rotation steps, each row followed by its count of steps:
The counts run from 0 to 573.
[-21.3  -1.4   2.1   8.8 -14.8 -31.4 -37.5  30.6  -1.0   1.7  -1.9   7.8
 -48.4  12.6 -26.3  -5.2 -18.2   5.6  -6.8   7.2 -20.8 -14.7  -7.6  44.9
   3.8  11.7   1.7 -20.1 -34.9  10.8 -40.2  -5.3   3.1  26.5 -16.9 -16.5
  33.4   6.4] : 22
[-26.2 -18.7 -16.5  14.0  15.2 -11.4  35.9   0.1   7.4  13.7  18.5   3.2
  12.0 -33.0  -8.6  -0.8  24.8 -10.1   7.7  -7.4  -0.3   9.7  -8.3 -51.1
  32.4  19.0  53.5   6.1  26.4   8.1  29.2  22.7 -30.3 -19.2   7.7   7.0
 -17.3  -8.7] : 487
[-28.1 -20.8  -9.8  22.7  21.7 -38.6  38.8  -8.7  23.3  11.9 -41.4  -4.1
  34.9  -5.5  10.3  -1.6 -18.2 -32.5   7.7  -1.6  17.8   9.5  -0.1 -18.2
 -14.6   4.5 -18.4  25.8  37.8  21.3  29.5  13.1 -26.0  -8.0 -25.6 -13.9
 -18.3 -10.2] : 44
[  2.1   3.6  13.5   1.5 -11.3 -29.6   9.8   5.4 -10.8 -13.9   9.1 -10.1
  17.9  -4.0 -34.3 -41.1 -39.1 -27.7  56.0  -2.8 -16.1  12.8  -3.6  -5.9
  15.8   1.5  -1.6   5.3  31.2 -22.6 -25.7  23.9  -6.6 -19.4   8.9 -43.9
  -0.6   5.9] : 30
[-12.8   4.6  -6.7 -10.5 -14.1 -28.0 -12.3  42.8 -28.2 -10.1   5.7 -37.1
 -17.4 -19.1  -1.8 -26.1 -22.3  -0.3  12.5  -1.3 -14.4  -3.7   8.1   8.7
  -6.7  13.4  -4.4  -8.9 -52.8  -7.5 -36.1 -29.5  24.4   7.3 -32.0 -22.1
  -4.0  43.0] : 161
[  0.2   3.5  12.5  17.5  18.7 -31.7   6.4  -0.9 -36.5 -22.7 -22.1  21.2
  15.0  -1.9 -18.9 -23.3 -30.6  -6.7  36.7 -19.4  25.8  -4.9  14.1 -10.7
  11.8  -9.5 -27.0  34.8  -4.3  63.0  -0.2  13.5   5.9  -5.3   1.4   1.2
  -6.8   2.5] : 406
[-27.0   0.4  -5.7   8.1 -14.4 -12.1 -31.9  43.1 -16.6  -1.1  15.9 -14.9
 -27.0  -1.8 -11.1 -11.1 -26.4  18.5  -9.5  -1.5 -24.2 -20.7  -5.8  32.7
  -9.8  27.3  20.0  -8.9 -33.3  10.6 -26.9  -9.9  28.5  38.0 -11.9   5.2
  42.1  12.1] : 23
[-41.0 -26.4 -27.5  -6.5 -14.1  25.5  16.0 -12.9  16.5   0.1 -40.7 -14.9
  40.2 -16.5  28.9 -18.2   0.6  11.2   7.1   3.1 -15.3  18.9 -16.0  -5.6
  -7.7  44.8 -38.0 -16.6   8.6  37.0   1.9 -16.3  22.5 -12.6  19.7   4.2
  -4.2  -6.0] : 526
[-18.6  18.0 -18.8   2.6  31.2 -52.6   8.0  14.0 -28.9 -35.1   5.9  14.0
  11.5 -19.1  -4.2  -6.8  -8.7 -13.0  19.9 -29.6  26.6   3.7  -8.1 -32.1
   6.9  -6.6 -20.4  26.0  -3.7  43.6  19.3  -0.4  -3.0   1.0  -9.6  15.4
 -21.7  20.1] : 226
[ -2.9 -37.3  19.6  12.9 -17.9   8.6  14.8  -8.4 -37.0  36.7  -8.6  -9.3
 -15.7 -19.2 -17.3 -17.7   1.1  24.8   3.2  -3.8 -18.8 -15.1  12.8   4.9
  29.8  33.3 -10.3 -35.1 -12.4  43.7 -26.6  41.2 -10.8  -5.5   9.1  -3.2
  11.7 -11.6] : 275
[-27.2 -13.2  30.5 -31.4 -13.5   0.9 -33.4   2.0 -11.1  -2.4 -24.2 -46.5
  -1.3   0.7  -6.8   4.0 -24.1  -6.9   8.8 -13.1 -15.0  23.5  15.2  52.3
   1.6  -2.3 -16.2  15.5  -8.4 -17.6 -40.6   9.9  21.8  26.2 -29.5  16.9
  -0.2  -1.6] : 466
[-52.2  11.2  -0.6   3.8  17.1 -17.5  44.5 -23.1 -21.3   0.5  31.5  18.2
  18.2 -36.1  -8.2   4.2  -7.4   2.9  33.8 -25.5 -12.9   2.9 -12.2 -38.5
  19.7  22.8  -2.1 -19.9  22.1  16.8   1.3  22.7  -7.2   5.9  14.6  11.4
 -19.3 -11.4] : 529
[-26.7  20.8  16.0  24.5  30.4 -15.3  17.7   3.6  20.4  29.3 -16.9 -14.9
   4.1 -34.1  -6.8  19.7 -32.8 -16.8  51.7   5.1  -3.5  26.8  14.2 -10.1
  15.7 -20.4  10.5   1.1   6.1 -23.3 -15.3  -5.1  10.3  10.3   3.4 -20.7
 -46.7  -6.5] : 294
[-11.7   3.8   6.9 -17.1 -13.8  -3.1  -3.1   3.6  -1.1 -14.7  23.6  -3.0
  14.2  -9.6 -24.5 -35.4 -32.6 -22.0  69.4   0.3 -26.2  27.4  -8.4  -6.8
  28.2   0.9  19.4   7.7  29.2  -9.7 -13.0   0.8  15.2 -11.9  37.1 -13.4
  -2.3  -0.3] : 29
[-21.6 -21.7   1.5  26.2 -33.0  -1.3 -25.9  21.8  -4.0 -10.8  27.7  -5.6
 -21.5  13.2  21.7  -7.9   1.2  20.2  -1.9  -8.7  -5.2 -28.1 -34.2 -14.0
   7.9   8.9 -23.2 -22.1  11.9  50.5  -7.3   4.4   1.7 -31.8  22.5  30.3
  40.1  -8.2] : 11
[ -4.7 -11.0 -17.8  33.4   9.8  14.1  30.0  -2.9 -10.2 -18.9  -2.0  14.8
  13.4 -25.1  17.2 -33.2 -14.6  10.0  17.0 -13.6  26.7 -11.6   3.3 -49.4
   4.7  16.0  -3.8  21.0  48.0  32.5   0.8 -15.5  16.5 -38.3  -0.8   2.2
  -1.1  -6.9] : 1
[-13.0 -35.0  -5.7  20.5 -13.6  18.3  17.7 -10.1 -16.8  17.1   8.1  20.3
   4.4 -28.0   7.8 -35.6  -1.6  14.2 -20.0  -2.5  -7.9 -15.0  26.7 -29.5
  10.8  33.4  31.3   9.8  33.5  53.0  -2.9  18.6   7.0  -2.2 -11.4   8.0
  10.2 -27.8] : 138
[-29.5 -12.6 -11.8  21.4 -17.7  14.0   8.9   8.4 -10.7   4.9  10.4 -12.1
 -18.4 -25.6  42.0 -20.1 -12.4  23.4 -25.8  -7.3  -2.9 -22.3   9.0 -26.2
  -9.5  30.2  -6.3 -29.2  13.5   2.7 -42.9 -27.0  25.4 -29.3 -28.3   4.7
   6.1   6.1] : 566
[-24.6   0.0 -23.5  34.3  13.6  -2.7  11.7   1.9  51.7  35.1 -30.2 -23.4
  21.4 -22.6  23.6   6.0 -12.6 -19.6   4.6  35.1   8.5  22.4   0.4 -25.1
   0.7  -5.0  15.9  -3.4  30.0 -12.7   6.7 -14.3   9.5 -11.6  20.9 -12.1
 -29.3 -12.9] : 431
[  4.9  13.2  -8.6   6.4  20.7 -32.7  14.0  27.7 -18.5 -25.3 -14.1  -3.1
  34.1 -19.7  -7.1   8.9   5.4  17.2  38.4 -17.1  -9.4  25.8  25.0  -3.8
   5.1   5.9  -4.0  51.9   1.7  39.9 -13.4  28.6   9.4  28.4  10.7 -16.5
 -12.5  -5.4] : 281
[-48.3 -28.2   3.5 -11.2  -1.8  27.8   2.2 -28.1 -17.2  34.4 -27.0 -12.0
  10.2 -19.3   3.7  -8.0 -10.4  -1.0  -9.0  -4.9 -12.6  11.4   2.1  -2.9
  17.5  14.0   2.0 -19.3   1.9  54.3  15.8  16.6  21.0  24.4  20.9  40.2
  -6.1 -35.5] : 401
[ 12.8 -20.0  26.9  -2.4  -6.2 -17.6  -6.2  26.8   3.1  -0.7 -40.1 -20.0
 -26.2   4.4 -27.5  19.7  29.2  11.6  24.3 -14.2   1.5  13.2   4.3  29.2
  36.0  -0.6 -12.8  15.2 -27.2  12.7 -24.4  26.4 -45.2 -16.5  -5.6  -4.7
  -5.2   9.0] : 104
[ -4.9   7.4  16.4  40.9  18.0 -19.2 -29.8  24.0  36.6 -11.9 -15.7  17.2
  -2.3  17.4  -1.5   3.2 -44.9  -1.9  16.4   3.8  16.3   6.5   0.9  12.2
   1.3 -31.8  11.9  45.9  33.4  29.0  -5.8  -6.5  15.2  17.2   9.8  10.9
  22.1 -19.0] : 503
[ 20.7 -51.6   8.3  12.1 -34.3  -7.1  -9.2  22.7 -24.2  34.7  -8.3 -54.3
  -7.4 -18.7   1.4 -13.3  12.9  -9.8 -12.2  14.1   4.3 -10.8  13.5 -16.0
  20.0  14.7  18.6  -7.6 -24.1  45.4  11.4  32.9 -15.9 -13.7  -2.0  17.4
   5.0   7.1] : 233
[ -9.5 -34.4 -10.7  18.4  -8.2  21.8  15.9  -6.5   1.8  -1.0 -17.4  29.8
  17.5 -10.0   8.5 -31.6  -4.5   8.8   0.8   0.0  -4.8   8.0  12.3 -20.2
  -1.3  21.1   3.4  28.6  39.2  72.9   5.5   3.2  13.6  -8.8   5.6  15.7
  16.2 -30.1] : 139
[-39.0 -16.7 -15.9  10.6   8.8 -52.8  25.9   1.3   9.9  12.5 -14.9  26.8
   6.6  -0.9  -4.2  -5.6 -12.2 -43.0  12.1  11.6  -7.4  10.0 -18.2 -31.0
  -1.2  -5.6  -3.9  12.5   8.9  53.3  34.5  11.0 -34.3  -5.7  -4.5  -2.1
 -16.1 -18.7] : 224
[-25.0 -35.9 -11.8   6.6 -14.4   1.0  21.9   1.3   5.8  19.3  18.5 -28.0
  -7.3 -24.4  17.0  -4.7  38.0   7.1 -17.1   1.4  -3.4  -2.6 -21.8 -33.2
  22.0  33.5  16.2 -35.4   7.5   5.7  13.9  18.2 -27.3 -45.9   5.8  14.8
 -11.4   4.4] : 178
[-13.0  10.4 -34.7  -2.7  10.4 -30.5 -12.0  28.9  -6.0 -55.7  -3.1  22.4
 -25.4  -9.0 -21.0   1.8  39.5  42.7 -19.0 -22.6   8.2   0.2 -15.6  11.0
  14.4  26.4   5.7  17.9 -18.5  38.6 -21.7   2.9   0.2  11.1  -0.2  14.9
  20.9   4.9] : 451
[-36.6 -13.3 -34.7 -13.6  -7.7  10.9  19.6   6.6 -17.1  13.8  -3.8 -32.1
  30.4 -40.8   8.0 -18.6  -9.4   1.3  -4.7  -2.9 -27.6   2.7 -13.7 -14.8
 -10.0  63.3  24.4 -21.4  -6.2 -13.2  16.1  -3.8  24.7  18.9   1.9 -12.5
   5.2  12.9] : 345
[-23.5  13.5  -1.1  14.4  12.3 -40.0 -40.4   8.4  25.5 -15.7 -13.0  -5.1
 -18.3   9.6 -30.0  27.2  10.4  14.2 -18.7  -4.8   7.6   9.5 -13.7  41.3
  15.5 -12.1   4.9  23.7  12.2  -0.5 -27.9  32.0 -15.2  33.0  12.1   2.6
  16.6 -24.1] : 325
[ 19.0  15.1  28.1  27.2  35.8 -19.8 -19.0  16.3 -25.7 -17.9  11.8 -10.6
 -23.9 -25.9 -30.9   6.1  -2.8  13.8  12.5 -30.6  35.2  -4.8  18.1  -4.6
  42.0 -21.2  39.2  34.8   6.8  -1.4 -13.5  21.6   2.8  11.0  -5.6  22.2
  -0.4   0.0] : 60
[-12.9 -10.5 -10.3 -10.0  -1.8 -18.5  -8.4  22.3  -5.6   8.5 -29.0 -28.7
 -17.9 -23.4  11.0 -19.6  -9.5 -14.2 -22.1  -4.9  13.8   9.2  22.9   3.0
  -5.0   6.2   7.7  14.2 -30.6 -18.5 -19.4 -35.0   8.9  -7.0 -67.5   2.3
 -24.8  27.6] : 299
[ -2.3   6.6   9.4  -9.4   4.8 -29.2  -5.0  29.9   4.0 -14.6  10.3 -45.5
  -8.3 -28.6   2.3  17.9  23.7  12.6  15.9 -11.5  -4.1  16.2  19.1   6.0
  26.3  -1.7  19.7  21.9 -15.7 -41.3 -50.0   7.3 -10.7 -11.2 -31.1  -8.4
 -35.2  25.1] : 423
[ -4.5   2.2 -20.2  -3.4  -0.6 -12.4 -28.1  17.4 -25.0 -56.2   1.8 -15.8
  -9.3  -7.3  -7.8  -4.4  24.5  54.1 -10.8 -35.2   8.7  -4.0 -14.5  22.4
  21.3  26.5 -17.8   8.1 -12.7  32.3 -32.0  15.4  10.4   4.7  15.0  16.9
  24.7   6.5] : 452
[-35.0 -16.0  29.9   7.5   0.6  17.8  -9.9  12.6 -13.2  23.4  -7.6 -21.3
 -15.8 -15.0  -0.1  30.8 -10.0  10.8  23.8 -13.4 -11.7  -9.8 -20.2   0.4
  23.5  14.0   1.9 -30.3 -30.6  40.7  30.9  -3.1  10.0   2.8  38.2  48.3
  -1.3   2.6] : 539
[  7.1  -2.8 -17.1  28.2  25.5 -25.7   6.0  -5.0   5.5 -29.4 -41.8   1.6
 -14.3 -13.8  -6.8 -19.6  12.3  17.9 -30.1 -21.8  51.7   4.6  -6.6  -9.2
  12.5   5.6 -25.5  25.6  14.6  11.0 -23.0   0.4 -23.2 -33.9 -27.0 -17.6
  -0.6   7.4] : 311
[-59.8   0.7 -19.7 -11.2   7.7 -27.3   0.9  -1.6   0.4 -21.8 -24.8  34.3
 -27.5  -8.3   5.6 -14.9  -6.0  17.7 -13.9 -23.1  -0.1   6.8 -18.1  11.9
   0.4  11.8 -41.5  -7.1 -21.9  29.4 -30.7 -36.4  -0.6   4.0 -29.6  16.5
  -7.4  -0.1] : 396
